[57, 129, 134, 135, 155, 170, 87, 166, 121, 172, 104, 156, 77, 78, 124] : tev
[82, 172, 118, 175, 100, 172, 77, 137, 137, 151, 121, 156, 15, 63, 121] : gav
[70, 132, 144, 176, 158, 176, 151, 125, 135, 119, 69, 182, 170, 149, 161] : bute
[131, 155, 126, 204, 85, 189, 92, 169, 154, 147, 111, 143, 127, 114, 92] : sir
[134, 89, 119, 178, 139, 173, 112, 153, 177, 152, 108, 145, 104, 109, 148] : kav
start: [119, 69, 182] : bute, 9
start: [155, 126, 204, 85, 189, 92] : sir, 1
start: [173, 112, 153, 177, 152, 108] : kav, 5
start: [176, 151, 125, 135, 119, 69, 182, 170, 149] : bute, 5
start: [137, 151, 121, 156, 15] : gav, 8
start: [158, 176, 151, 125, 135, 119, 69, 182, 170, 149, 161] : bute, 4

[113, 165, 163, 149] : sene
[75, 101, 83, 95] : Lem
[123, 214, 130, 90] : nidov
[147, 163, 165, 149] : dasap
[154, 113, 136, 143] : kekip
[149, 128, 157, 158] : rofig
start: [113, 136] : kekip, 1
start: [163, 165, 149] : dasap, 1
start: [149, 128] : rofig, 0
start: [113, 136, 143] : kekip, 1

[101, 118, 124, 129, 113, 144, 103, 117, 134, 122, 133, 166, 158, 109, 131, 104, 132, 119, 114, 142, 117, 103, 210, 131, 145, 124, 125, 162, 114, 103, 125, 122, 121, 185, 128, 123, 161, 77, 134, 124, 123, 121, 118] = Zut
[124, 118, 126, 154, 116, 159, 131, 151, 124, 117, 133, 153, 140, 109, 141, 98, 120, 119, 126, 157, 117, 103, 176, 135, 132, 109, 146, 125, 129, 110, 102, 127, 110, 128, 126, 118, 150, 77, 144, 124, 126, 121, 103] = Kela
[101, 118, 124, 129, 113, 144, 117, 117, 134, 122, 133, 166, 158, 109, 131, 104, 132, 119, 114, 142, 117, 103, 210, 131, 145, 124, 125, 119, 132, 110, 125, 127, 121, 109, 120, 111, 127, 163, 144, 115, 142, 103, 98] = sasup
[101, 118, 124, 129, 113, 144, 117, 117, 134, 122, 133, 166, 158, 109, 131, 104, 132, 119, 114, 142, 117, 103, 210, 131, 145, 124, 125, 162, 114, 103, 125, 122, 121, 185, 128, 123, 161, 77, 134, 124, 123, 121, 118] = voz
[95, 125, 126, 96, 138, 119, 140, 117, 165, 160, 109, 122, 131, 146, 124, 130, 123, 131, 126, 112, 128, 117, 131, 162, 125, 185, 124, 145, 125, 103, 121, 210, 122, 114, 126, 128, 98, 163, 124, 131, 130, 135, 148] = buge
asked: [101, 118, 124, 129, 113, 144, 103, 117, 134, 122, 133, 166, 158, 109, 131, 104, 132, 119, 114, 142, 117, 103, 210, 131, 145, 124, 125, 162, 114, 103, 125, 122, 121, 185, 128, 123, 161, 77, 134, 124, 123, 121, 118] : Zut
start: [126, 112] : buge, 18
start: [150, 77, 144, 124] : Kela, 36
start: [118, 124, 129, 113, 144, 103, 117, 134] : Zut, 1

[87, 75, 139, 113]  Ribul
[75, 87, 81, 99]  deg
[107, 87, 99, 81]  Vom
[128, 44, 118, 157]  gug
start: [75, 87] : deg, 0
start: [87, 81, 99] : deg, 1
start: [99, 81] : Vom, 2

[135, 152, 123, 139, 135, 124] : vodog
[136, 152, 137, 101, 174, 96] : muso
[208, 175, 86, 139, 96, 112] : fas
[136, 112, 175, 96, 86, 139] : sar
start: [136, 112] : sar, 0
start: [175, 86, 139, 96, 112] : fas, 1
start: [139, 96] : fas, 3
asked: [208, 175, 86, 139, 96, 112] : fas

[125, 138, 69, 237, 116] = rili
[72, 129, 84, 178, 76] = kimuv
[138, 125, 69, 39, 137] = Goko
[181, 148, 112, 73, 119] = Senuk
[103, 136, 210, 172, 121] = lopub
[186, 93, 84, 104, 113] = sefi
[92, 178, 164, 161, 121] = zuzut
start: [92, 178, 164, 161] : zuzut, 0
start: [138, 125, 69] : Goko, 0
start: [178, 76] : kimuv, 3

[68, 158, 193, 169, 79, 128, 95, 95, 132, 117, 128, 152, 158, 138, 148, 150, 175, 128, 17, 100, 198, 79, 172, 71, 150, 102, 106, 44, 190, 104, 128, 115, 128, 155, 122, 96, 200, 53, 133, 128, 196, 128, 177, 128, 100, 145, 164, 132, 128, 159, 128, 119, 216, 63, 154, 123, 110, 128] -> veni
[70, 88, 192, 118, 83, 137, 56, 83, 214, 184, 165, 112, 59, 234, 198, 110, 128, 128, 78, 165, 125, 101, 165, 101, 157, 123, 128, 74, 92, 46, 152, 130, 135, 207, 60, 224, 148, 108, 109, 180, 200, 155, 159, 99, 128, 169, 149, 163, 150, 222, 128, 189, 128, 61, 34, 128, 94, 232] -> leb
[157, 98, 193, 128, 104, 108, 72, 95, 128, 117, 132, 128, 128, 128, 128, 81, 68, 158, 193, 168, 79, 128, 95, 191, 124, 128, 128, 146, 45, 128, 158, 126, 118, 128, 111, 163, 72, 179, 94, 89, 75, 106, 104, 105, 151, 137, 128, 137, 196, 126, 79, 161, 40, 160, 128, 176, 128, 203] -> gami
start: [138, 148, 150, 175] : veni, 13
start: [68, 158, 193, 168, 79, 128, 95] : gami, 16
start: [104, 105, 151, 137, 128, 137, 196, 126, 79, 161] : gami, 42
start: [95, 128, 117, 132] : gami, 7
start: [155, 122, 96, 200, 53, 133, 128, 196, 128, 177] : veni, 33

[125, 105, 52, 110] = tada
[96, 105, 125, 111] = Daf
[125, 105, 96, 140] = Leda
start: [105, 125, 111] : Daf, 1
start: [96, 105] : Daf, 0
start: [125, 105, 96] : Leda, 0
start: [105, 52, 110] : tada, 1
start: [125, 111] : Daf, 2

[101, 146, 120, 61, 112, 97, 102]  Dogiz
[119, 149, 70, 122, 144, 167, 71]  Bik
[123, 122, 57, 14, 129, 122, 104]  vusik
[18, 184, 109, 51, 96, 111, 94]  bipi
[118, 121, 57, 99, 132, 163, 97]  Motu
[91, 173, 69, 53, 126, 96, 105]  Zipit
[149, 114, 79, 59, 128, 148, 33]  mokab
start: [122, 144, 167] : Bik, 3
start: [184, 109] : bipi, 1
start: [114, 79, 59, 128] : mokab, 1

[143, 147, 183, 163, 48, 82, 67, 26] -> Ves
[124, 150, 80, 104, 82, 82, 67, 26] -> botu
[98, 94, 120, 148, 119, 76, 75, 72] -> puno
[202, 88, 183, 163, 161, 160, 96, 95] -> gedo
[68, 143, 149, 103, 116, 113, 162, 124] -> sepi
asked: [143, 147, 183, 163, 48, 82, 67, 26] : Ves
start: [143, 149] : sepi, 1
start: [75, 72] : puno, 6
start: [104, 82, 82] : botu, 3
start: [150, 80, 104, 82, 82, 67, 26] : botu, 1

[118, 121, 160, 172, 175, 161, 151, 145, 117, 158, 106, 86, 128, 138, 138, 124, 137, 118, 138, 95, 118, 143, 146, 174, 142, 96, 118, 149, 181, 106, 98, 196, 142, 74, 114, 171, 82, 100, 100, 159, 111, 106, 93, 172]  Rar
[118, 121, 160, 172, 175, 161, 151, 145, 117, 158, 106, 86, 128, 138, 138, 124, 137, 118, 138, 95, 118, 143, 115, 123, 147, 108, 172, 173, 135, 145, 96, 115, 168, 123, 178, 143, 118, 142, 124, 111, 93, 106, 159, 79]  patet
[118, 121, 160, 172, 175, 161, 151, 145, 117, 158, 106, 86, 128, 138, 138, 124, 137, 118, 138, 95, 118, 143, 146, 174, 142, 96, 118, 149, 181, 106, 98, 196, 142, 74, 146, 138, 94, 110, 149, 142, 168, 136, 129, 74]  salum
[118, 121, 160, 172, 175, 161, 151, 145, 117, 158, 106, 86, 128, 138, 138, 124, 137, 118, 138, 95, 118, 143, 146, 174, 142, 96, 118, 149, 181, 106, 98, 196, 142, 74, 114, 171, 82, 100, 100, 159, 111, 106, 93, 137]  dumob
asked: [118, 121, 160, 172, 175, 161, 151, 145, 117, 158, 106, 86, 128, 138, 138, 124, 137, 118, 138, 95, 118, 143, 146, 174, 142, 96, 118, 149, 181, 106, 98, 196, 142, 74, 114, 171, 82, 100, 100, 159, 111, 106, 93, 137] : dumob
asked: [118, 121, 160, 172, 175, 161, 151, 145, 117, 158, 106, 86, 128, 138, 138, 124, 137, 118, 138, 95, 118, 143, 115, 123, 147, 108, 172, 173, 135, 145, 96, 115, 168, 123, 178, 143, 118, 142, 124, 111, 93, 106, 159, 79] : patet

[140, 129, 209, 119]  zer
[123, 132, 112, 151]  seb
[132, 123, 122, 105]  telak
[129, 109, 117, 127]  pem
[173, 128, 97, 147]  gufi
[180, 121, 145, 181]  tulu
[153, 178, 146, 159]  zutep
[137, 189, 130, 153]  zope
[136, 173, 105, 122]  Pep
[86, 112, 80, 163]  tak
start: [123, 132] : seb, 0
start: [105, 122] : Pep, 2
start: [121, 145] : tulu, 1

[192, 65, 150, 39, 106, 69]  fifu
[175, 60, 145, 115, 202, 48]  zelar
[82, 194, 123, 219, 169, 73]  pefe
[189, 214, 182, 202, 115, 196]  giz
[107, 44, 71, 94, 195, 119]  vunol
[116, 201, 94, 82, 161, 200]  Zuse
[62, 99, 68, 195, 191, 177]  gigeg
[115, 122, 150, 39, 42, 96]  tataz
start: [202, 115] : giz, 3
asked: [192, 65, 150, 39, 106, 69] : fifu
start: [195, 191, 177] : gigeg, 3
start: [82, 161, 200] : Zuse, 3
start: [145, 115] : zelar, 2
start: [195, 119] : vunol, 4

[98, 154, 173, 102, 135, 95, 136, 135, 92, 157, 171, 103, 116, 159, 166, 98, 176, 208, 74, 150, 81, 189, 109, 65, 161, 129, 150, 135, 133, 113, 177, 103, 93, 138, 171, 165, 129, 124, 101, 124, 92, 93, 156, 147, 159, 113, 93, 193, 107, 107, 147, 147, 156, 146] : Leru
[108, 142, 119, 124, 199, 129, 157, 141, 55, 77, 128, 119, 131, 116, 154, 128, 115, 153, 123, 145, 100, 159, 149, 126, 150, 129, 162, 132, 114, 113, 117, 101, 186, 105, 137, 141, 61, 101, 136, 128, 189, 96, 196, 137, 115, 99, 111, 104, 58, 113, 142, 177, 143, 140] : disir
[113, 165, 169, 128, 153, 143, 126, 136, 137, 105, 165, 149, 120, 114, 160, 102, 109, 169, 117, 106, 113, 182, 97, 96, 187, 118, 201, 144, 135, 89, 120, 88, 114, 149, 185, 159, 136, 119, 75, 96, 143, 155, 167, 124, 104, 162, 66, 125, 86, 127, 186, 179, 171, 115] : Dufu
[140, 120, 91, 190, 140, 132, 168, 138, 87, 125, 134, 98, 79, 121, 90, 84, 150, 103, 189, 162, 169, 156, 135, 84, 120, 155, 118, 143, 124, 143, 182, 98, 97, 150, 136, 159, 182, 93, 155, 134, 125, 123, 100, 148, 147, 123, 155, 169, 159, 192, 129, 58, 165, 64] : sovov
[122, 122, 149, 145, 71, 99, 125, 143, 163, 139, 128, 176, 123, 66, 126, 119, 109, 43, 107, 125, 161, 59, 141, 143, 99, 169, 138, 111, 115, 100, 104, 93, 172, 88, 138, 84, 146, 108, 148, 126, 153, 181, 140, 150, 103, 173, 121, 88, 133, 141, 123, 114, 52, 85] : fopud
[124, 128, 66, 163, 210, 193, 147, 121, 97, 68, 103, 108, 115, 132, 89, 132, 89, 132, 226, 129, 159, 162, 126, 145, 150, 100, 149, 152, 128, 147, 119, 144, 120, 167, 107, 163, 133, 114, 128, 120, 169, 123, 112, 100, 118, 111, 146, 112, 122, 167, 148, 127, 204, 114] : suge
[120, 155, 164, 100, 144, 154, 103, 131, 164, 99, 136, 165, 169, 115, 167, 147, 84, 160, 103, 106, 114, 141, 104, 151, 174, 97, 185, 131, 133, 90, 74, 134, 145, 132, 150, 128, 98, 148, 77, 100, 154, 155, 164, 109, 90, 157, 78, 82, 81, 92, 160, 208, 139, 159] : Zosi
[171, 165, 129, 124, 101, 124, 92, 94, 47, 104, 131, 81, 123, 168, 135, 122, 143, 204, 149, 100, 108, 192, 126, 107, 168, 110, 157, 144, 128, 146, 162, 130, 117, 148, 123, 178, 92, 122, 125, 131, 142, 66, 145, 124, 152, 78, 129, 161, 96, 125, 143, 150, 200, 154] : dutut
[145, 123, 121, 179, 95, 115, 147, 153, 140, 143, 143, 130, 82, 98, 95, 83, 141, 69, 162, 168, 160, 126, 127, 87, 109, 169, 113, 133, 128, 126, 163, 89, 98, 137, 149, 136, 205, 99, 144, 129, 121, 161, 100, 151, 135, 161, 141, 151, 172, 187, 132, 79, 126, 52] : rik
[92, 118, 177, 95, 47, 68, 111, 129, 158, 191, 133, 135, 143, 123, 144, 131, 162, 107, 47, 137, 104, 73, 144, 125, 85, 154, 77, 103, 126, 127, 134, 134, 145, 89, 124, 81, 126, 142, 144, 143, 81, 126, 125, 152, 141, 131, 133, 145, 152, 93, 90, 110, 44, 146] : kes
start: [117, 101, 186, 105, 137, 141, 61] : disir, 30
start: [129, 159, 162, 126, 145, 150, 100, 149] : suge, 19
start: [160, 126, 127, 87, 109] : rik, 20
start: [171, 165, 129, 124, 101, 124, 92, 93] : Leru, 34
start: [95, 83, 141, 69, 162] : rik, 14
start: [169, 156, 135] : sovov, 20
start: [109, 43] : fopud, 16

[159, 130, 79, 75, 145, 163, 138, 107, 127, 108]  kune
[160, 141, 101, 135, 162, 135, 122, 176, 67, 102]  leme
[135, 103, 161, 104, 118, 140, 153, 142, 104, 70]  tid
[130, 79, 130, 75, 199, 231, 144, 67, 176, 134]  papu
[128, 91, 202, 132, 134, 121, 142, 142, 146, 174]  bap
[160, 105, 119, 114, 148, 121, 137, 144, 115, 100]  tisen
start: [67, 176] : papu, 7
start: [141, 101, 135, 162, 135, 122] : leme, 1
start: [130, 79, 75] : kune, 1
start: [67, 176, 134] : papu, 7
start: [202, 132, 134, 121, 142, 142, 146, 174] : bap, 2
start: [137, 144, 115] : tisen, 6
start: [141, 101, 135] : leme, 1

[180, 134, 73, 125, 131, 84, 133, 174, 99, 211, 141, 133, 96, 140, 126, 174, 203, 210, 82, 116] : tunog
[180, 134, 74, 125, 131, 84, 133, 174, 99, 211, 141, 133, 95, 140, 126, 174, 203, 210, 82, 198] : Reve
[167, 138, 167, 123, 97, 167, 137, 53, 111, 107, 117, 134, 130, 130, 105, 140, 110, 97, 91, 131] : botaz
[198, 153, 119, 99, 122, 112, 162, 142, 92, 192, 132, 122, 113, 136, 155, 149, 179, 218, 90, 180] : Rusid
[182, 152, 183, 120, 81, 174, 150, 57, 105, 104, 135, 125, 145, 125, 123, 141, 114, 117, 86, 116] : Fedi
[181, 135, 75, 123, 131, 85, 135, 173, 99, 210, 141, 132, 96, 140, 128, 172, 202, 211, 82, 198] : pek
[180, 134, 73, 125, 131, 84, 133, 99, 141, 211, 174, 133, 96, 140, 126, 174, 203, 210, 82, 198] : lared
[205, 169, 194, 110, 73, 173, 167, 72, 93, 115, 134, 151, 120, 121, 157, 137, 127, 159, 79, 106] : Zimo
[182, 152, 183, 120, 81, 174, 150, 57, 105, 104, 135, 145, 123, 125, 125, 141, 114, 117, 86, 116] : fes
[200, 165, 194, 113, 73, 175, 163, 67, 96, 110, 132, 151, 120, 122, 149, 139, 122, 147, 78, 106] : seguk
start: [99, 141, 211, 174, 133, 96, 140, 126, 174, 203, 210, 82] : lared, 7
asked: [180, 134, 73, 125, 131, 84, 133, 174, 99, 211, 141, 133, 96, 140, 126, 174, 203, 210, 82, 116] : tunog
start: [145, 123, 125, 125] : fes, 11
start: [142, 92, 192, 132, 122, 113, 136, 155, 149, 179, 218, 90] : Rusid, 7
asked: [180, 134, 74, 125, 131, 84, 133, 174, 99, 211, 141, 133, 95, 140, 126, 174, 203, 210, 82, 198] : Reve

[151, 92, 161, 149, 137, 163, 97, 96, 124, 142, 158, 144, 136, 96, 124, 131, 131, 95, 149, 173, 149, 138] -> fune
[91, 118, 111, 165, 96, 230, 91, 150, 135, 116, 100, 138, 131, 214, 141, 70, 119, 107, 196, 149, 173, 156] -> muk
[96, 96, 124, 165, 96, 230, 116, 150, 135, 116, 100, 138, 131, 214, 141, 70, 119, 107, 196, 149, 173, 156] -> Gaf
start: [97, 96, 124] : fune, 6
asked: [96, 96, 124, 165, 96, 230, 116, 150, 135, 116, 100, 138, 131, 214, 141, 70, 119, 107, 196, 149, 173, 156] : Gaf
asked: [91, 118, 111, 165, 96, 230, 91, 150, 135, 116, 100, 138, 131, 214, 141, 70, 119, 107, 196, 149, 173, 156] : muk
start: [161, 149, 137, 163, 97, 96] : fune, 2
start: [149, 173, 149, 138] : fune, 18
start: [97, 96] : fune, 6

[99, 190, 95, 189, 196, 109, 131, 91, 185, 168]  Sabe
[179, 170, 50, 63, 57, 163, 160, 146, 185, 47]  Nima
[129, 73, 120, 179, 116, 137, 84, 124, 185, 101]  toz
[115, 194, 95, 152, 105, 195, 148, 167, 207, 85]  Zova
[64, 143, 108, 112, 102, 143, 159, 154, 47, 201]  niku
[149, 117, 109, 95, 196, 189, 149, 76, 204, 54]  Mave
[67, 45, 188, 117, 123, 184, 50, 159, 190, 65]  nemuv
[85, 205, 57, 160, 50, 163, 146, 63, 207, 99]  bok
[210, 165, 98, 167, 62, 101, 120, 78, 205, 75]  sapot
[212, 153, 204, 203, 96, 59, 79, 54, 190, 114]  gef
[151, 91, 67, 150, 64, 57, 49, 164, 61, 139]  biv
[159, 172, 92, 181, 50, 171, 208, 112, 63, 203]  muf
start: [50, 63, 57, 163, 160, 146] : Nima, 2
start: [124, 185, 101] : toz, 7
start: [109, 95, 196, 189] : Mave, 2

[234, 225, 155, 56, 22, 97, 122, 148, 61, 107, 154, 149, 48, 115, 177, 143, 91, 145, 206, 87, 63, 21, 43, 65, 136, 202, 171, 105]  Mibo
[171, 119, 194, 197, 165, 127, 200, 178, 229, 209, 100, 176, 52, 55, 161, 184, 101, 89, 212, 161, 236, 228, 42, 20, 101, 116, 174, 58]  kib
[120, 173, 23, 180, 180, 218, 64, 132, 191, 91, 115, 143, 154, 107, 149, 231, 225, 127, 191, 166, 170, 179, 201, 162, 134, 161, 170, 191]  Biba
[175, 190, 233, 106, 134, 144, 64, 209, 177, 91, 107, 154, 149, 115, 143, 177, 48, 137, 102, 112, 73, 82, 90, 213, 25, 142, 45, 29]  rurad
start: [91, 107, 154, 149, 115, 143] : rurad, 9
start: [190, 233, 106, 134, 144] : rurad, 1
start: [91, 107, 154, 149, 115, 143, 177, 48] : rurad, 9
start: [20, 101, 116, 174] : kib, 23
start: [225, 155, 56, 22, 97, 122, 148, 61, 107, 154, 149, 48] : Mibo, 1
start: [134, 144, 64, 209, 177, 91, 107, 154, 149] : rurad, 4
start: [149, 48, 115, 177, 143, 91, 145, 206, 87, 63, 21, 43] : Mibo, 11

[182, 140, 136, 76, 132, 146, 107, 81, 180, 165] -> Vuvob
[183, 151, 154, 66, 130, 142, 115, 72, 177, 163] -> Roviv
[154, 146, 101, 196, 66, 140, 133, 113, 190, 158] -> fiti
[119, 159, 190, 84, 144, 124, 180, 81, 107, 165] -> sil
[147, 116, 66, 196, 101, 64, 130, 198, 35, 126] -> Magof
[173, 132, 90, 139, 109, 59, 128, 186, 68, 161] -> dake
start: [154, 146, 101, 196, 66, 140, 133, 113] : fiti, 0
start: [66, 196, 101] : Magof, 2
start: [107, 81, 180, 165] : Vuvob, 6
start: [76, 132, 146, 107] : Vuvob, 3
start: [130, 198] : Magof, 6
start: [84, 144, 124, 180, 81, 107, 165] : sil, 3
start: [130, 142] : Roviv, 4

[49, 133, 205, 133, 94, 68, 82, 235, 154, 79]  lufa
[94, 139, 49, 205, 149, 133, 133, 54, 208, 184]  kebit
[78, 168, 164, 137, 200, 106, 115, 41, 97, 88]  zikav
[49, 133, 205, 133, 94, 149, 139, 54, 73, 170]  bosol
start: [94, 139, 49] : kebit, 0
start: [78, 168, 164, 137, 200] : zikav, 0
start: [49, 133, 205, 133, 94, 149, 139, 54] : bosol, 0

[133, 87, 110, 116, 114] : reki
[149, 87, 110, 116, 114] : bifez
[134, 157, 24, 102, 100] : tive
[134, 157, 24, 133, 103] : tar
asked: [149, 87, 110, 116, 114] : bifez
start: [133, 87, 110] : reki, 0
asked: [134, 157, 24, 133, 103] : tar
asked: [133, 87, 110, 116, 114] : reki

[142, 144, 116, 66] -> ren
[142, 144, 113, 77] -> ruga
[142, 144, 63, 231] -> pof
asked: [142, 144, 113, 77] : ruga
start: [113, 77] : ruga, 2
start: [63, 231] : pof, 2

[149, 220, 29, 96, 43] = mel
[219, 29, 169, 125, 199] = kedus
[152, 196, 216, 141, 174] = manok
start: [169, 125, 199] : kedus, 2
start: [169, 125] : kedus, 2
start: [219, 29] : kedus, 0
start: [220, 29] : mel, 1
start: [196, 216, 141, 174] : manok, 1
start: [220, 29, 96, 43] : mel, 1
start: [216, 141] : manok, 2

[152, 64, 140, 90, 228, 176]  gati
[64, 90, 181, 140, 142, 213]  Tor
[181, 64, 140, 90, 98, 166]  ped
start: [181, 64, 140, 90] : ped, 0
asked: [152, 64, 140, 90, 228, 176] : gati
asked: [181, 64, 140, 90, 98, 166] : ped
start: [140, 142, 213] : Tor, 3
start: [140, 90, 228] : gati, 2

[79, 109, 113, 187, 166, 123, 92, 144, 127, 138]  bedub
[29, 138, 148, 91, 139, 140, 190, 77, 143, 138]  mol
[184, 213, 134, 192, 126, 65, 149, 206, 51, 94]  nokid
[75, 70, 77, 223, 178, 191, 40, 183, 213, 178]  Muvo
start: [183, 213] : Muvo, 7
start: [138, 148, 91, 139, 140, 190, 77, 143, 138] : mol, 1

